a =
[[ 47 101 125 102  86 104 121  94  88  71]
 [ 81 115 136  68  59  85 114 115  77 113]
 [ 90  83 106 133 127 118 107  95 100  63]
 [138 112 104  74  73  89  64  84  82 152]
 [ 61 110 141  74  73  91 124 107  73  82]
 [ 32 102  85 136 102 127 138 110 112  86]
 [158 111  87  68 100  87  54  75  74 137]]
Rows and columns are numbered from 0.
The entry directly below the smallest entry is 158
The top-left entry?
A: 47
The entry in row 2 and column 0: 90
The entry in the bottom-right corner is 137
The entry in the top-right corner: 71
The entry just right of 59: 85
The entry in row 1 and column 0 is 81
The entry directly above the smallest entry?
A: 61
The entry at row 0, column 1 -> 101
The entry directly below 152?
A: 82
The entry directly below 77 is 100
The entry just right of 77?
A: 113
The entry in row 1 and column 2 -> 136
The entry in row 0 and column 2?
A: 125
The entry at row 2, column 2 is 106

W =
array([[ 91,  48, 121, 106, 111,  67,  65,  91,  56, 141],
       [124, 130,  60,  79,  75, 143, 104, 131, 137,  92],
       [120, 129,  84,  92,  79, 127,  98,  99, 128,  94],
       [134, 117, 109, 114,  65,  98,  71,  90, 117, 135],
       [100,  67, 110, 104, 101,  76,  76, 103,  73, 134],
       [121, 149,  46,  72,  78, 167, 122, 142, 157,  65],
       [ 99, 140,  91,  97,  99, 119, 134,  92, 129,  57],
       [ 65,  56,  81,  77, 136,  97, 115, 131,  67,  85],
       [ 91, 129,  95,  95, 108, 113, 133,  89, 117,  57]])
Give the entry directly below 81.
95
Give the smallest entry in the last row.
57
The 2nd entry, reading row by row is 48
The 3rd-last entry, reading row by row -> 89
The entry directly above 114 is 92
The smallest entry in the first column is 65
The top-right entry is 141
The third entry in reading order is 121
Give the 2nd entry from the end, reading row by row.
117
The entry just right of 60 is 79
The 1st entry, reading row by row is 91
Give the bottom-left entry.
91
Give the entry directly above 75.
111
The entry directly below 119: 97
The third largest entry: 149
The entry just right of the smallest entry is 72
The third entry on the main diagonal -> 84
Give the last entry of the largest entry's row.
65
The second largest entry -> 157
Give the first entry in the row that holds the largest entry.
121
The largest entry in the first column: 134
The maximum -> 167
Give the entry just left of 71.
98
The entry directly above 71 is 98
The entry directly above 85 is 57
The entry directly below 141 -> 92
The entry just right of 122 is 142
Give the third entry on the diagonal from the top-right corner.
99
Give the entry just left of 140.
99
The top entry of the column that holds the largest entry is 67

x =
104	112	132	99	112
116	104	117	120	113
92	68	69	100	100
86	92	82	112	84
114	80	100	97	108
114	109	105	96	92
85	96	126	111	108
99	153	100	99	88
109	62	90	105	103
122	52	97	102	83
86	113	104	104	103
87	99	111	102	89
The second entry on the diagonal from the top-right corner: 120
The first entry, reading row by row is 104
The fifth-last entry, reading row by row -> 87
The entry in the bottom-right corner -> 89
Read off the first entry in the row that holds the largest entry.
99
The entry just right of 132 is 99
The entry in the top-right corner is 112
The entry directly below 90 is 97
Read off the entry just right of 116.
104
The 2nd largest entry is 132
The largest entry is 153
Read off the 2nd entry, reading row by row.
112
The last entry of the smallest entry's row: 83
The entry just right of the largest entry: 100
The largest entry in the last row is 111
The last entry of the largest entry's row is 88

Read these off the grid that follows.
1) Report the last entry in the row that holds the largest entry.
2) Report the top-right entry.
3) Report the entry just left of 62.
4) Report the first entry of the smallest entry's row.
5) Report the second entry on the main diagonal.
6) Report the 1st entry, reading row by row.
7) Report the third entry on the main diagonal.
8) Report the second entry on the diagonal from the top-right corner.
[[145 136 146 133 134  88 136 140  78  63 131  52]
 [127 130 131 130 134 109 116 119 160 154 127 155]
 [133 134 138 136 138  90 121 125 142 133 133 127]
 [ 67  70  66  71  67 126  78  73  81  98  74 106]
 [ 91  81  89  81  77  56  96  93  59  54  85  53]
 [ 95  92  89  90  82 145 104 102  37  43  95  39]
 [ 77  80  74  81  73  69  86  83  40  47  83  42]
 [132 124 132 123 122  68 123 126  78  62 119  51]
 [116 123 118 123 130  66 106 110 164 157 119 157]]
1) 157
2) 52
3) 78
4) 95
5) 130
6) 145
7) 138
8) 127

Read these off the matrix that follows.
1) Report the fourth entry, reading row by row.
2) Report the top-right entry.
3) Report the 1st entry, reading row by row.
4) Report the entry directly above 146.
5) Report the third largest entry.
6) Report the 2nd entry in reading order.
7) Report the entry just left of 146.
8) Report the entry in the bottom-right corner.
116 108 87 79 43
121 83 109 65 120
124 92 95 73 97
70 103 127 108 113
96 111 77 141 101
88 116 110 83 36
87 120 77 146 76
1) 79
2) 43
3) 116
4) 83
5) 127
6) 108
7) 77
8) 76
